(in the rows, 128 means zero)
Named moves come first, each a turn or a mirror and shown by rows before and after it. Which of them, in which order, take the first row of each pair that follows to the second? Write the first one first, as in the answered first pair.
sogob (before -> after):
[117 132  86 138 118 132 113 140 102 131  97 145]  ->  [110 107 147 136 160 136 123 122 139  97 154 116]
[116 160  97 111 128 157 129 145 130 117 119  89]  ->  [116 150 112 112 139 157 128 138 139 108 135  81]
[135 104 119 104 106 128 146 118 113 128  86 132]  ->  [131  89 149 100 128 132 150 108 133 110 112 114]
[ 91 210 103 137  84 130 132 188  99 118 124 192]  ->  [ 82 171 188 131 146 140 145 159 152  70 205 151]
Mipep (before -> after):
[108 171 134 124 117 121 157 131 137 124 153 146]  ->  [103 170 113 117 128 146 150 140 138 114 146 122]
[119 127 150 101 114  96 154  64 154 151 142 113]  ->  [111 134 110  84 128 132 149  79 157 132 133  75]
[131 158 146 110  96  99 162 101 156 158 139 146]  ->  [121 166 102  87 106 139 159 119 159 138 130 104]
gup (before -> after):
[139 173 105 139  93 132 105 152 108 109 125 136]  ->  [140 143 107  92  94 143 117 114 125 113  95  98]
[113 118 131  90 139 146 128  72 178 161 128  97]  ->  [115 161 158 153 140 121 124 114 167 153 192 150]
[114 177  98 129 120 152 140 170 156 100 190 119]  ->  [115 164  58 114 112 168 132 174 139 104 145 110]
[150  34 148 152 176  84 115 110  79 124  70 157]  ->  [147  32 181 150 183  81 127  95 101 120  96 153]

Each pair is two moves apart.
[132  79 127 107 167 153 117 113 139 104 121 102]  ->  [128  90 159  95 152 137 136  90 160 119 134 106] | sogob gup
[143 113 105 119 112 126 113 128 111 150  83 133]  ->  [139 115 133 102 106 119 129 106 131 160  95 122] | gup sogob
[122 136 127 106 112 113 148  90 166 131 103 116]  ->  [112 170 119 119 118 126 150 120 167 117 139 112] | gup Mipep
[108 140 153 111 125 115 138  99 154 149 139 161]  ->  [107 141 158 134 140 115 132 120 150 136 160 168] | gup sogob
[127 111 153 134 152 136 121 141 126 117 126 136]  ->  [122 108 139 113 137 138 123 125 127 132  98 130] | sogob gup
[109 135 125 110 126 130 155  86 133 132 109 107]  ->  [109 167 126 146 112 110 155 115 116 138 125 139] | gup sogob
[116  90 183 145 170 111 118 147 166 104 181 123]  ->  [122  89 110  73 114 120 128 110 144 160  65 107] | sogob gup
[130 136 110 106 134 169 120 139 160 119 146 107]  ->  [128 142 117 104 126 164 129 126 169 126 150 105] | sogob gup
[133 122 120  98 131 149 138 116 120 126  85 104]  ->  [135 158 146 158 131 126 134 157 115 118 148 149] | gup gup
[137  91 122 170 121 122 105 126  90 147  91 144]  ->  [127  88 184 160 135 110 128 102 131 138 140 131] | gup gup
[104 153 128 133 125 106 172 140 155 142 163 156]  ->  [109 148  78 123 113 117 159 145 130 153 114 155] | sogob gup
[144 127 118 138 127 100 106 131 117 136 108 122]  ->  [145 120 134 150 142 105 106 136 124 125 129 118] | sogob gup
[128  96 178 142 152  94 124 110 157 134 131 101]  ->  [130 129 143 185 137  87 107 158 122 139 128 143] | gup sogob
[107 176  72 125  97 100 131 174 136 145  99 125]  ->  [ 97 167 151 104 116  85 156 131 191 134 152 106] | gup gup
[142  91  99 134 123 132 125 140 113 115 107 142]  ->  [140  96 149 138 136 114 143 130 139 105 156 139] | gup gup
[133  83  83  89 121 157 117 115 113 122  55  76]  ->  [124 103 198 141 164 129 135 120 164  85 192  97] | sogob gup
[145 114 151 173 153  79 142 143 109  96 173 156]  ->  [146  77 136 153 178 104 132 135 110  77 153 118] | gup sogob
[152  92 119 143 117 115 110 124  96 145  75 156]  ->  [144 102 182 149 133  97 132 106 132 133 141 162] | gup gup
[170 105 170 147 156 169 121 103 119 115 126 147]  ->  [172 108 141 149 151 176 110 112 103 119 104 147] | gup gup
[113 114 142 161 163 112  98 147 122  90 135 106]  ->  [115  99 133 136 163 118  99 134 124  96 108  87] | gup gup
[146 103 103 143 151 129 108 156 123  98 178 137]  ->  [157  78 114 141 139 110 106 137 109 116 152 159] | gup Mipep
[130 138 117 137 110 115 122 125 110 151  96 158]  ->  [126 112 151 106 126 119 139  88 143 142 114 120] | gup sogob
[ 94 165  85 132  45  92 157 135  89 152  93 179]  ->  [ 96 151 111 201 101 102 130 186  86  96 166 185] | sogob gup
[119 112 130 146 118 132 140 110 120 124 103 125]  ->  [119 121 143 158 120 126 138 121 121 121 124 137] | gup gup
[123 162  99 141 131 144 136 164 120 125 148 138]  ->  [121 126 112 101 150 158 148 134 143 115 143  96] | gup sogob
[121 124 147 125 143 144 128 110 147 109 154 106]  ->  [126 148 114 158 126 137 109 149 114 116 144 143] | gup sogob
[137 125  97 179 147 172 106 181 116  98 134 139]  ->  [125  93 153 123 162 177 138 117 169  95 149  89] | gup gup
[125 139 165 117 132  99 123  76 107 137 108 152]  ->  [126 143 139 132 122 104 115  97  91 140  93 161] | gup gup
[118 126 154 114 134 130 149 104 156 102 120 119]  ->  [116 140 146 109 110 117 156 100 151 120 106 133] | sogob gup
[134  58 154 136 171 131 111 114 134 119 130 108]  ->  [133  69 156 107 145 122 125  85 143 148 111 105] | sogob gup
[124  81 104  93 138 145 104 151 131  92 120  92]  ->  [128  82 162 118 147 114 116 143 150  88 171 115] | gup Mipep
[122  91  80 102 147 168 106 136 117 110 103  90]  ->  [117 132 140 163 157 135 112 162 134  94 194 135] | gup gup
[115 134 144 103 106 125 152  92 139 146 136 127]  ->  [116 156 145 127  96 114 150 113 129 153 144 151] | sogob gup
[ 99 123 119 137 106 121  99 163 111 156 118 119]  ->  [ 94 113 167 121 116 116 119 136 144 150 147 105] | gup gup
[110 126 125 100 112 134 142  94 147 131 103  93]  ->  [116 168 119 140  90 111 139 128 128 144 116 141] | gup sogob
[123 106 112 115 131 123 130 125 114 126 121 109]  ->  [122 126 126 139 136 110 132 144 112 121 147 130] | gup gup
[131 105  79 112  99 131 121 134 143 108  83  94]  ->  [131 139 142 165 112 101 127 157 158  95 169 131] | gup gup
[137 123 129 151 143 132 119 130 129 115 138 137]  ->  [137 116 113 125 137 140 119 119 125 125 108 126] | sogob gup
[130 136 169 129 115  96 152 106 143 143 153 151]  ->  [133 140 122 123  94 100 142 116 115 163 104 161] | sogob gup
[104 155 160 125 110 114 153 113 110 143 138 128]  ->  [101 166 117 126 104 128 143 137  96 138 121 123] | gup Mipep
[134  98 160 132 145 136 148 127 144 109 159 111]  ->  [138 100  98 140 131 149 126 151 109 119 107 117] | gup gup
[108 116  99 109 125 135 132  87 170 111 119 107]  ->  [102 138 126 127 124 118 138  92 179 107 159 126] | sogob gup
[147 101 127 147 128 117 113 137 113 133  83 156]  ->  [148  90 150 159 151 120 112 140 121 113 116 153] | sogob gup
[148 115 134 100 102 117 141  89 118 172 100 132]  ->  [146 137 153 122 101 103 144  98 125 174 130 156] | gup sogob
[119 176 153 128 128 175 133 132 140 113 191 137]  ->  [125 147  91  85 118 199 122 117 123 121 113 106] | gup gup
[152 138 135 149 105  91 131 126  96 172 118 175]  ->  [148 111 164 107 114  99 149  82 129 168 117 140] | gup gup
[119  58 138 123 162 128 101 127 110 108 118 111]  ->  [125 101  97 142 127 113  96 150  80 136  90 148] | gup sogob
[121  81 103 109 124 100 119  93 135 125  71 122]  ->  [116 100 168 153 148  78 127 109 157 103 153 145] | sogob gup
[127 136 125 148 158 139 122 133 157  98 147 141]  ->  [136 125 115 163 150 124 113 137 135 111 123 165] | gup Mipep
[175 121 119 127 122 130 112 167 124 112 125 114]  ->  [172 116 151 117 124 123 126 147 148 109 148 103] | gup gup
[139 110 122  91 110 119 129  98 128 145  90 122]  ->  [138 144 132 114  94  97 130 109 126 157 108 153] | gup sogob
[125 138 101 172 153 143 123 169 113 104 124 154]  ->  [126 110  87 142 163 163 124 150 115  98  98 120] | sogob gup
[157  93  88 140 134 141 128 159 117 127 140 155]  ->  [154  82 135 123 145 135 145 124 150 123 167 131] | gup gup
[124 101 119 174 183 139 109 141 104 102 121 144]  ->  [134  79 152 161 171 111 124 101 113 124 112 158] | gup Mipep
[127  71 154 162 152  96  95 101 134 118 130 121]  ->  [132  73 117 166 149 101  83 117 112 123 102 127] | gup gup
[129 137 116 101  99 134 147 124 129 169  85 103]  ->  [124 156 139 110  92 119 155 120 141 177 109 120] | gup sogob
[102 177 155 125 137 125 151 126 166 112 181 111]  ->  [107 182  93  92 101 133 147 116 140 151  98 109] | sogob gup
[106 179 116 126 142 143 139 158 145 114 168 111]  ->  [105 160 114 116 151 156 133 156 143 104 157  95] | gup sogob
[115  87 167 114 153 136 119 101 134 111 129 121]  ->  [117  99 161  94 127 126 129  81 136 135 110 128] | sogob gup
[134 158 134 148  93  85 131 144  97 151 130 181]  ->  [128 113 157  81 102  99 153  79 137 155 109 124] | gup gup
[150  80 169 137 148 124 118  93 140 117 134 123]  ->  [157  92 113 158 138 129  94 131 101 124  99 147] | gup gup
[101 129 181 107 120 103 152 134 161 137 145 126]  ->  [106 140 140  96  90 104 150 138 137 162 100 141] | sogob gup
[125 167  83 120  96 130 128 140 123 146 118 137]  ->  [119 163 141 113 109 115 148 112 161 141 163 125] | gup gup
[115 138 166 132 103 106 142 123 169 132 165 137]  ->  [122 122  90 106  86 139 124 127 133 146  84 123] | gup gup
[138 140  89 132 100 126 143 134 127 114  93 169]  ->  [133 135 153 122 112 113 165 104 165 104 140 159] | gup gup
[138  92 132 149 139 119 106 119 111 116 109 145]  ->  [138  92 129 137 133 115 107 115 113 125  97 143] | gup sogob
[134  71 191  88 133  98 131  68 131 164 118 152]  ->  [141 103 121 147 114  98  97 141  71 169  92 204] | gup gup
[120 136 116 123 119 115  97 115 116 133 105 137]  ->  [119 139 147 126 128 104 105 108 134 128 137 141] | gup gup
[123 175  86 115  93 141 155 130  97 141  99 120]  ->  [117 185 154 128 106 121 172 114 134 130 164 123] | gup gup
[135  99 149 132 154 137 120 124 131 106 134 109]  ->  [136 102 141 110 132 132 126 104 135 132 110 109] | sogob gup
[140 121 122 109 104  93 148  83 156 136 142 124]  ->  [133 150 124 134 119  98 147 113 158 115 182 117] | Mipep gup
[109 186 123  98  98 135 158 121 160 151 140 120]  ->  [108 189  97 108  92 135 149 134 144 155 122 130] | gup gup
[151 139 120 167  90 125 117 160  95 104 115 176]  ->  [142  77 154 106 122 152 133  98 141  85 111 101] | gup sogob
[121 123 157 116 132 150 143 113 147 124 160 112]  ->  [127 130  92 130 121 162 116 146 106 135 111 128] | gup gup
[101 126 147  70  83 162 141  59 144 160 132 102]  ->  [ 87 187 140 109  94 177 139 115 152 134 192 106] | gup Mipep
[118 117 142 160 147 128 136 142 109 108 174 155]  ->  [115  92 127 142 162 149 129 139 106  92 152 127] | gup sogob
[148 143 137 149 149  71 146 158 104  92 161 143]  ->  [151 103 132 124 175  95 145 139 111  74 146 100] | gup sogob
[139 107 163 153 143 105 120 129 128 133 149 162]  ->  [141  77 122 113 134 125 117 108 119 144  92 137] | gup gup
[113 136 127 101 104 156 132 103 183 155 109 122]  ->  [113 168 133 139  91 135 127 131 168 159 131 160] | gup sogob
[134 119  73 109 143 189 157 133 144 108 101  86]  ->  [133 160 116 172 150 160 156 170 146  97 182 135] | gup gup
[136 113 111 116 154 165  99 152 120 107 116  77]  ->  [133 109 149 107 158 158 118 129 146 104 145  67] | sogob gup
[119 130  97 135 164 171 108 162 122 111 162 105]  ->  [119 126  77 118 150 174 110 155 113 124 129 107] | gup sogob
[138 119 155 174 145 122 130 143 133 105 177 143]  ->  [137  95 130 165 163 145 117 147 122  92 156 123] | gup sogob
[138 162 119 171 171 135 138 180 109 126 185 119]  ->  [141 130  58 115 153 160 137 152  95 146  99  84] | sogob gup
[120 138 120 157 139 144 123 142 130 123 140 116]  ->  [126 124 109 148 134 145 113 136 118 132 111 123] | Mipep gup
[123 117 145 135 152 137 121 132 140  97 166 107]  ->  [129 127 118 164 141 131 105 159 103 110 142 141] | Mipep gup
[139 111 145  95 133 130 137 104 166 147 103  98]  ->  [137 139 170 118 129 111 143 112 173 153 137 124] | sogob gup
[139 159 105 143 106 128 128 157 128 114 148  80]  ->  [138 147 120 125 108 130 138 137 142 112 149  60] | gup gup
[120 139 133 108 124  98 144 112 138 134 124 133]  ->  [121 144 113 121 117  99 134 131 125 138 114 140] | gup gup
[123 159 101 131 128 144 121 155 113 117 144 126]  ->  [124 145  95 125 138 151 117 149 115 110 138 109] | sogob gup
[126 109 123 136 147 164 132 112 115  87 138 113]  ->  [129 111 151 161 139 140 136 115 113  97 159 140] | gup Mipep
[140 144 136 154 163 140 118 145 136 104 189 116]  ->  [145 110  92 107 157 165 113 119 125 117 119  79] | gup gup
[138 163  70 144 105 124 100 178  73 119 100 159]  ->  [133 115 186 151 166 110 119 139 134  74 195 130] | Mipep sogob
[129 148 127 159 132 130 109 150 124 117 171 147]  ->  [127 105 122  91 132 150 120 100 146 121 124  96] | gup gup
[118 177  89  87  96 134 159 103 147 127 114 106]  ->  [116 192 113  99  91 117 162 108 155 126 141 124] | gup sogob
[140  87 133 139 146 120 105 110 112 115 111 145]  ->  [141  91 146 150 149 116 107 112 118 112 129 151] | gup gup
[106 108 201 132 142 102 152 123 152 115 182 115]  ->  [112 117 126  78  81 104 151 100 121 170  77 119] | sogob gup
[122 154 118  90  55 145 175  83 151 159 100  94]  ->  [126 200 115 163  49 123 159 147 121 154 144 159] | gup gup
[132 133  98  98 129 142 122 103 137 124  91  93]  ->  [126 149 160 138 150 126 132 113 158 105 166 112] | sogob gup
[151 137 139 114 155 170 110 140 131 118 158  99]  ->  [158 137 116 119 149 176 103 151 117 119 142 105] | gup gup
[129 104 124 129 126 144  99 106 121 133  87 102]  ->  [128 117 175 152 137 133 111 108 140 120 146 112] | sogob gup
